Z214: [-102   97  -49   29   52   33  -62  -85  -83   35  -91   67  -42    6
   96  -60  -11   44  -70 -100  -79  -51   19  -34  -18   35  -95  -34
    0  -89  -25   13   33  -73  102]
Z301: [ -11   76   46  -33   89  -80  -62  -23   84  -47   73  -84 -101    2
   -2   48   91    4 -101 -101  -33   86  -14   22   46  103   84  -25
   73  -23   20  -27  101   73    0]
Z770: [  23   78 -100    2  -56   46  -95  -38   67    2  -65  -60  -13   96
  -90   68  -72   60   23   48   74  -56   95   24    6   -3 -100   48
  -74  -72   88   82   25    4   85]
Z507: [  23   78 -100    2  -56   46  -95  -38   67    2  -65  -60  -13   96
  -90   68  -72   60   23   48   74  -56   95   24   31  -79   66  -44
  -43   43   84  -77   39  -61   53]
Z298: [ 50 -62 -68 -47  35  94  50  69 -98 -68  32 100  -2  60 -48   3  99  85
 -90 -97 -58  96 -65 -57 -62  55 -76  19 -19  79 -19  -3  44  79 100]
Z710: [-90 -36 -58  61 -56   5  37 -61 102  57  81 -73  18  99  95  48  39 -17
   0  89  -5  96 -49 -84 -47  22  17  -1 -42 -55  92 -18 -29  18 -26]
Z609: [ -11   76   46  -33   89  -80  -62  -23   84  -47   73  -84 -101    2
   -2  -39   91    4 -101 -101  -33   86  -14   22   46  103   84  -25
   73  -23   20  -27  101   73    0]
Z413: [-27  16 -96 -84 -23 -16 -85  11 -89 -28  15 -27  78 -80  -5  24  93  16
  87  36  86  76 -15  29 -98  46 -92  87 -54  39 -86  72  13 -81 -74]
diff Z301: [ -11   77   46  -33   89  -80  -62  -23   84  -47   73  -84 -101    2
   -2   48   91    4 -101 -101  -33   86  -14   22   46  103   84  -25
   73  -23   20  -27  101   73    0] : 2, [76]
diff Z507: [  23   78 -100    2  -56   46  -95  -38   67    2  -65  -60  -12   96
  -90   68  -72   60   23   48   74  -56   95   24   31  -79   66  -44
  -43   43   84  -77   39  -61   53] : 13, [-13]
diff Z609: [ -11   76   46  -33   89  -80  -62  -23   84  -47   73  -84 -101    2
   -2  -39   91    4 -101 -101  -33   86  -14   22   46  102   84  -25
   73  -23   20  -27  101   73    0] : 26, [103]

Z10: [ 10 -30   1 -20  30   8  37  45   2  12   0  11  -1 -62]
Z4: [-97  36   8  18   3  21 -74  -2  21  18  28  13  11  49]
Z498: [-100  -54   36    8  -42  -34   84  -56  -23   34  -25   14   52  -36]
Z10 : [ 10 -30   1 -20  30   8  37  45   2  12   0  11  -1 -62]
diff Z4: [-97  36   8  18   3  21 -74  -2  21  18  28  12  11  49] : 12, [13]
diff Z10: [ 10 -30   1 -20  30   8  37  45   2  13   0  11  -1 -62] : 10, [12]

Z809: [-45  -6 -29   7 -28  17   8]
Z255: [  7 -35 -37 -27  13  19  30]
Z846: [-67   0 -33 -19 -51  77  35]
Z158: [ 38  21  31  26 -33 -13 -30]
Z7: [ 11  -6  59  13  20 -13  19]
Z144: [ 45 -42  -5  -4  44  -8  16]
Z604: [ 48 -14  19  14  46  -2   6]
Z983: [ 66 -37  26  16  49 -43   5]
Z40: [ 3 -5  8 -5 -1 14  8]
Z32: [-74   0 -87 -27 -57  66 -10]
Z58: [ 37   9  73  36   6 -27   0]
Z274: [ 62  -5 -14   1  12   1 -35]
Z274 : [ 62  -5 -14   1  12   1 -35]
diff Z274: [ 62  -4 -14   1  12   1 -35] : 2, [-5]
diff Z255: [  7 -35 -37 -27  12  19  30] : 5, [13]

Z148: [-24  23  54 -36 -90 -16]
Z673: [ 74  59 -56  63 -14  29]
Z641: [-49 -50 -74 -58   9  87]
Z486: [ 63 -24  38  44  83 -61]
diff Z673: [ 74  60 -56  63 -14  29] : 2, [59]
Z486 : [ 63 -24  38  44  83 -61]
Z641 : [-49 -50 -74 -58   9  87]
diff Z673: [ 74  58 -56  63 -14  29] : 2, [59]
diff Z486: [ 64 -24  38  44  83 -61] : 1, [63]
Z673 : [ 74  59 -56  63 -14  29]

Z135: [ -1  16  21 -23  52  -1  -1  -7   6  30  25 -46  40   5]
Z977: [  5  -3   3  17 -21   2 -88 -45 -32  22  16 -36  45 -25]
Z706: [ -5 -10 -21  -9 -17  -9 -24   1   2 -14 -25  18 -13   9]
Z494: [  0  14 -15 -10  -7 -26 -42 -14  -6 -19 -32  -6  20   2]
Z396: [  1  -9  61  52   7 -12  -4  -4   8 -42 -29  30 -45   7]
Z169: [  8  14  76 -14  12  -9  22 -12   3   0  14  -7  38 -12]
Z736: [  0  12 -45  46  53   7   7 -24 -14  31  21  -1  34   1]
Z202: [  1   3  55 -87 -46 -11  -7  23  -1 -11 -14   9  10   2]
Z430: [ -3 -21 -39  10  40   7  -2 -35  14  10   1 -79  49   3]
Z379: [ -2 -12  -6 -12  28  -3  54 -29  17   0 -22 -28  86   4]
diff Z430: [ -3 -21 -39  10  40   7  -2 -35  14  10   2 -79  49   3] : 11, [1]
diff Z202: [  1   3  55 -87 -46 -11  -7  23  -1 -11 -15   9  10   2] : 11, [-14]
diff Z202: [  1   3  56 -87 -46 -11  -7  23  -1 -11 -14   9  10   2] : 3, [55]
Z396 : [  1  -9  61  52   7 -12  -4  -4   8 -42 -29  30 -45   7]
Z430 : [ -3 -21 -39  10  40   7  -2 -35  14  10   1 -79  49   3]
Z379 : [ -2 -12  -6 -12  28  -3  54 -29  17   0 -22 -28  86   4]

Z162: [  8  66   8 -10  12]
Z406: [  7 -35  20  -3 -14]
Z724: [ -7 -79   4   0 -11]
diff Z162: [  9  66   8 -10  12] : 1, [8]
diff Z724: [ -7 -79   4   0 -12] : 5, [-11]
diff Z162: [  8  66   8 -11  12] : 4, [-10]
diff Z724: [ -7 -79   4   0 -10] : 5, [-11]
diff Z724: [ -7 -80   4   0 -11] : 2, [-79]
diff Z406: [  7 -35  20  -3 -15] : 5, [-14]
diff Z406: [  7 -35  19  -3 -14] : 3, [20]

Z814: [-5  9 -2 -2]
Z794: [-7 -5 27 -2]
Z855: [20 26 43 19]
Z271: [20 26 43 13]
Z709: [-54 -82  38  25]
Z576: [20 14 43 19]
Z9: [  9  -6 -82 -26]
diff Z271: [19 26 43 13] : 1, [20]
Z709 : [-54 -82  38  25]
diff Z794: [-6 -5 27 -2] : 1, [-7]
Z794 : [-7 -5 27 -2]
diff Z855: [20 26 42 19] : 3, [43]
diff Z271: [20 25 43 13] : 2, [26]

Z715: [ 27 -70  29 -13   1   1 -17 -21  51 -12  15 -15 -13   3 -48  -1  17  -6
 -20 -12 -92   1 -26  17  18  16 -29 -41  34  27  25  -4 -11  -8 -13 -12
 -78  13  -3 -30 -10  -1  11 -34  31  57 -31   3  49]
Z913: [  6 -22   9  -5   4  -4  -7  -9 -11  -6   2  -3  -9  -7 -15   7   9  -5
  -4  -6 -19   2 -11   5  17  -1 -17 -10   6   7   2  -7 -10 -27   4  -5
 -23  -1   2 -12   2   2  -1   1   4   5  -7   4   6]
Z468: [ 11  -6 -11   1  -4 -10 -15  -8 -36  -7 -11   1 -12 -14  12  -2  -1  -4
  13   8  19   4   4  11   9  -8   1  23  -8  -7  -6  -6 -10   5   5   0
  -6   4  10  -4  -8   0   8  -9  -8  23  -6  -2  23]
Z398: [ 27 -70  29 -13   1   1 -17 -21  51 -12  15 -15 -13   3 -48  -1  17  -6
 -20 -12 -92   1 -26  17  18  16 -29 -41  34  27  25  -4 -11  -8 -13 -12
 -78  13  -3 -30  22   6 -23  -9  -1  11 -19   7 -12]
Z779: [  45  -54   29   -5   14   16  -30   -9  101   13   18  -39   -5   33
  -41   12   12    6  -14   10 -101    0  -25   27  -23   66   -1  -36
   47   33   35   22    8   31  -22    1  -56   22   18  -22   28    3
  -29   -5  -55   34   -9   -1  -59]
Z913 : [  6 -22   9  -5   4  -4  -7  -9 -11  -6   2  -3  -9  -7 -15   7   9  -5
  -4  -6 -19   2 -11   5  17  -1 -17 -10   6   7   2  -7 -10 -27   4  -5
 -23  -1   2 -12   2   2  -1   1   4   5  -7   4   6]
diff Z913: [  6 -22   9  -5   4  -4  -7  -9 -11  -6   2  -3  -9  -7 -15   7   9  -5
  -4  -6 -19   2 -11   5  17  -1 -17 -10   6   7   2  -7 -10 -27   4  -5
 -23   0   2 -12   2   2  -1   1   4   5  -7   4   6] : 38, [-1]
diff Z715: [ 27 -70  29 -13   1   1 -17 -21  51 -12  15 -15 -13   3 -48  -1  17  -6
 -20 -12 -92   1 -26  17  18  16 -29 -41  34  27  25  -4 -11  -8 -13 -12
 -78  13  -3 -30 -10  -1  11 -34  31  58 -31   3  49] : 46, [57]
diff Z468: [ 11  -6 -11   1  -4 -10 -15  -8 -36  -7 -11   1 -12 -14  12  -2  -1  -4
  13   8  19   4   4  11   9  -8   1  23  -8  -7  -6  -6 -10   5   5   0
  -6   4  10  -4  -8   0   8  -9  -8  23  -5  -2  23] : 47, [-6]
Z779 : [  45  -54   29   -5   14   16  -30   -9  101   13   18  -39   -5   33
  -41   12   12    6  -14   10 -101    0  -25   27  -23   66   -1  -36
   47   33   35   22    8   31  -22    1  -56   22   18  -22   28    3
  -29   -5  -55   34   -9   -1  -59]
Z715 : [ 27 -70  29 -13   1   1 -17 -21  51 -12  15 -15 -13   3 -48  -1  17  -6
 -20 -12 -92   1 -26  17  18  16 -29 -41  34  27  25  -4 -11  -8 -13 -12
 -78  13  -3 -30 -10  -1  11 -34  31  57 -31   3  49]

